[[145 134 144 139 104]
 [112 105 149 145 124]] -> 145, 124

[[129 114 128 146 121 141]
 [147 105 108 142 105 141]] -> 129, 141

[[113 117 132 127]
 [139  99 126 115]] -> 113, 115

[123 115 150 156] -> 123, 156

[114 155 121 119 129 121 120] -> 114, 120

[117 130 156 142 128] -> 117, 128
---
[[120 136 138 121 114 137 133 148 130 139 128 128 123 139]
 [122 124 134 130 119 130 138 144 147 150 116 125 113 120]
 [134 132 121 125 137 126 118 112 109 107 140 132 143 137]
 [139 125 114 132 147 119 118 101 114 105 135 131 142 125]
 [135 124 119 132 141 122 122 109 120 114 132 129 136 124]] ans = 138

[[118 134 123  99 107 131 122 128 128 121 121 113 123]
 [117 115 125 153 127 145 150 129 130 136 120 122 127]
 [155 121 127 126 128 141 142 108 110 127 135 128 130]
 [147 124 129 135 122 131 128 124 122 126 135 139 126]
 [133 132 124 125 126 131 128 119 122 119 115 120 121]] ans = 123

[[113 135 126 135 135 137]
 [101 138 118 128 112 128]
 [139 110 136 129 133 112]
 [126 117 133 128 116 116]
 [140 103 126 123 126 108]
 [130 112 109 120 110 103]
 [110 140 111 125 117 118]
 [124 147 121 125 130 141]] ans = 126

[[101 103 118 102 110 110 144 117 124 144 102 103 105 102 145]
 [133 136 128 125 126 127 118 117 128 122 128 136 120 121 120]
 [113 109 111 128 129 125 135 143 113 132 116 108 137 132 133]
 [140 140 140 116 116 117 120 125 147 116 140 141 124 120 119]
 [113 118 139 109 101 103 128 106 157 117 109 122 109 107 125]] ans = 118

[[136 107 151 124 119 128 131]
 [144 128 119 122 124 139 113]
 [132 118 121 129 137 143 122]
 [144 128 123 124 126 138 120]
 [121 136 136 141 114 131 129]
 [130 128 141 131 135 118 122]
 [129 130 117 143 133 136 130]
 [130 126 123 127 126 126 122]
 [132 128 118 140 135 127 128]
 [130 136 137 131 139 112 101]
 [128 118 133 128 127 127 120]
 [132 124 123 124 112 133 114]] ans = 151

[[126 127 128 135 129 126 128 125]
 [135 147 133 125 123 131 128 133]
 [126 111 127 124 125 128 126 143]
 [128 119 121 129 157 126 122 140]
 [115 126 126 131 121 126 134 127]
 [131 103 126 130 122 123 122 139]
 [137 123 127 126 138 124 129 130]
 [125 136 131 129 125 123 126 133]
 [124 139 141 129 130 117 130 117]
 [110 145 130 130 126 127 128 128]] ans = 128

[[121 124 134 116 150 139 113 134 123 123 125]
 [123 123 146 133 147 150 118 133 130 133 123]
 [130 117 131 153 137 138 146 126 131 129 121]
 [128 114 115 140 141 123 149 128 123 116 118]
 [132 133 114 124 109 105 134 122 128 127 132]
 [133 131 130 139 109 122 135 124 135 137 129]
 [122 128 122 107 141 122 114 131 121 118 128]
 [130 139 122 113 106 108 120 125 129 130 135]] ans = 134
---
[[137 113 139 136 106 129 125]
 [123 127 128 124 129 125 135]] ans = 129

[125 150 121 123] ans = 150

[139 134 139 154 142 147 131] ans = 142

[[146 128 128 123 131 136 118]
 [126 140 126 108 105 106 127]
 [125 107 122 116 105 134 112]] ans = 105

[131 136 143 143 127 152 140] ans = 127

[129 119 151 134 120 126 125] ans = 120

[[131 148 138 115]
 [130 132 141 105]
 [141 156 137 128]] ans = 156
---
[[122 124 104 128 130 126 125]
 [124 118 127 126 138 139 129]
 [128 121 130 130 122 121 127]] → 127

[128 121 147 120 130 112 157] → 157

[115 145 150 110 100] → 100

[129 106 148 133 131 123] → 123

[[126 128 129 127 127 131]
 [105 100 134 144 141 119]
 [131 129 127 129 129 129]] → 129

[[142 123 103 104 123]
 [119 148 153 111 148]
 [115 143 150 105 143]] → 143

[126 153 125 139 129] → 129

[[122 131 119 125 122 131]
 [123 119 112 120 118 106]
 [126 130 131 110 132 143]] → 143

[[156 130 100 129 136 139 144]
 [157 101 119 156 104 151 117]
 [125 104 158 101 129 124 150]] → 150

[147 126 156 120] → 120
---
[[123 123 115 138 133 127]
 [133 129 131 105 142 144]
 [126 129 125 105 147 152]] -> 105

[[137 157 121 145]
 [127 128 127 128]
 [128 127 127 130]] -> 128

[[131 130 127  99]
 [125 128 130 156]
 [129 125 128 104]] -> 128

[[124 138 119 127 120 121 153]
 [120 130 107 120 110 115 136]
 [119 132 116 123 119 110 151]] -> 110

[[131 124 145 116 123]
 [119 129 140 129 138]
 [108 106 126 117 131]] -> 140

[[117 123 127 117]
 [132 147 133 130]
 [144 103 138 130]] -> 147

[[147 150 134 152 123]
 [131 156 121 133 123]
 [147 154 121 149 119]] -> 121
---
[[133 136 123 127 124 138 125 134 125 127 135 124 133]
 [120 134 138 121 138 109 117 113 134 130 136 140 123]
 [133 119 129 116 130 121 136 139 132 136 122 115 121]
 [118 143 139 119 120 140 125 125 120 135 131 144 145]
 [121 126 144 116 118 119 151 130 130 139 128 130 113]
 [131 119 130 111 149 133 158 131 120 125 121 116 128]] result: 131

[[131 126 124 152 123 148 133 131 137 138 124]
 [122 134 115 117 123 119 128 135 132 123 121]
 [132 128 123 153 125 148 133 131 134 138 123]
 [130 130 128 114 127 114 134 127 114 117 130]
 [124 134 113 121 121 123 129 136 133 124 120]
 [124 132 126 120 123 121 121 132 135 124 119]
 [133 125 127 152 124 149 132 130 136 139 123]
 [122 133 122 117 144 114 126 130 109 124 142]
 [115 118 128 118 121 123 132 121 132 119 132]
 [124 131 113 119 119 122 129 135 134 123 121]
 [123 133 126 117 121 120 121 132 136 123 118]
 [126 136 120 121 144 117 127 132 107 125 141]] result: 126

[[133 126 116 122 118 120 132 135 122 119 121 126 134]
 [126 113 115 120 117 132 134 119 119 124 114 119 132]
 [136 122 120 145 115 126 130 107 124 141 125 130 130]
 [135 109 118 129 118 128 136 124 124 127 125 131 133]
 [130 155 121 119 121 128 127 132 122 123 112 144 140]
 [131 127 114 121 115 132 129 119 118 123 119 126 136]
 [112 128 125 121 130 131 124 135 125 131 116 124 127]
 [131 117 118 118 122 129 135 136 123 118 124 134 136]
 [134 112 121 121 123 129 136 132 124 120 126 132 132]
 [133 154 120 121 120 129 127 128 121 124 116 143 140]
 [126 110 117 120 118 132 134 120 122 123 114 116 129]] result: 126

[[132 127 127 126 121 128 119 127 130 134]
 [122 126 122 137 123 123 128 130 131 119]
 [142 127 128 128 151 113 129 121 126 146]
 [131 129 120 131 120 122 135 137 135 120]
 [119 126 126 145 123 126 135 124 133 118]
 [121 130 132 128 134 132 131 123 114 135]
 [117 131 140 126 129 135 136 121 124 131]
 [136 125 136 119 125 133 128 128 145 129]
 [130 126 139 111 140 147 121 110 132 130]
 [129 136 130 131 123 126 125 125 129 129]
 [129 123 124 118 128 125 120 117 113 132]] result: 129

[[122 143 127 123 121 116 107 137 119 136 153 117 134]
 [123 126 155 153 139 127 121 130 125 146 121 145 139]
 [147 145 120 112 135 141 133 131 118 119 120 130 149]
 [110 128 101 140 145 129 117 114 123 149 125 128 150]
 [116 137 140 145 121 145 134 139 124 119 112 103 145]
 [143 123 141 114 137 128 112 124 109 116 140 125 124]
 [127 116 115 138 135 132 134 148 123 155 153 127 116]
 [126 128 132 120 117 123 130 126 142 129 149 136 141]] result: 126

[[113 131 134 138 117 131]
 [137 113 118 135 141 115]
 [144 120 144 138 126 130]
 [120 120 120 118 116 116]
 [137 125 125 121 116 117]
 [113 152 118 119 143 127]
 [140 131 149 139 123 117]
 [125 145 129 140 125 111]
 [129 126 130 114 114 140]
 [131 128 116 141 124 136]
 [145 139 140 114 139 130]] result: 145
---
array([[116, 138, 155, 109],
       [128, 108, 142, 119],
       [145, 104, 126, 116]]) → 138

array([[133, 126, 106, 128, 128],
       [118, 127, 125, 127, 117],
       [126, 129, 131, 132, 129]]) → 126

array([[139, 133, 136, 126, 154],
       [121, 117, 131, 128, 147],
       [141, 129, 124, 127, 124]]) → 133

array([[122, 112, 128, 121],
       [105, 117, 134, 132],
       [121, 146, 138, 136]]) → 112

array([[128, 130, 123, 129, 120, 134, 124],
       [127, 121, 119, 125, 137, 120, 106],
       [129, 139, 135, 122, 125, 121, 132]]) → 130

array([[130, 123, 124, 126, 130, 128],
       [136, 132, 139, 136, 132, 138],
       [130, 115, 144, 158, 135, 126]]) → 123
---
[[134 119 139 137 150]
 [134 122 139 133 146]] yields 134, 146

[[133 132 122 101]
 [152 151 139 147]
 [136 128 131 143]] yields 133, 143

[126 125 131 149 146 137 111] yields 126, 111

[129 107 116 108 121 156] yields 129, 156

[[122 121 133 131 130 133]
 [110 106 144 136 134 145]
 [112 108 142 135 134 143]] yields 122, 143

[[149 152 100 131]
 [101 130 120 142]
 [114 132 122 134]] yields 149, 134

[[132 126 119 116 132]
 [151 145 126 103 154]
 [130 134 115 113 147]] yields 132, 147

[116 144 139 151 122] yields 116, 122

[[107 123 134 119 116]
 [107 122 133 112 117]] yields 107, 117
---
array([153, 144, 155, 125]): 155, 125

array([150, 142, 139, 136, 119, 153]): 153, 119

array([131, 129, 128, 150, 141, 152, 137]): 152, 128

array([[ 98, 115, 125, 118],
       [131, 133, 121, 139]]): 139, 98

array([[128, 148, 144, 131, 108, 153, 148],
       [109, 112, 114, 114, 152, 119, 120],
       [131, 142, 143, 113, 148, 142, 138]]): 153, 108

array([[141, 119, 140, 121, 137, 123, 127],
       [149, 136, 143, 154, 122, 110, 120]]): 154, 110

array([152, 139, 137, 134]): 152, 134
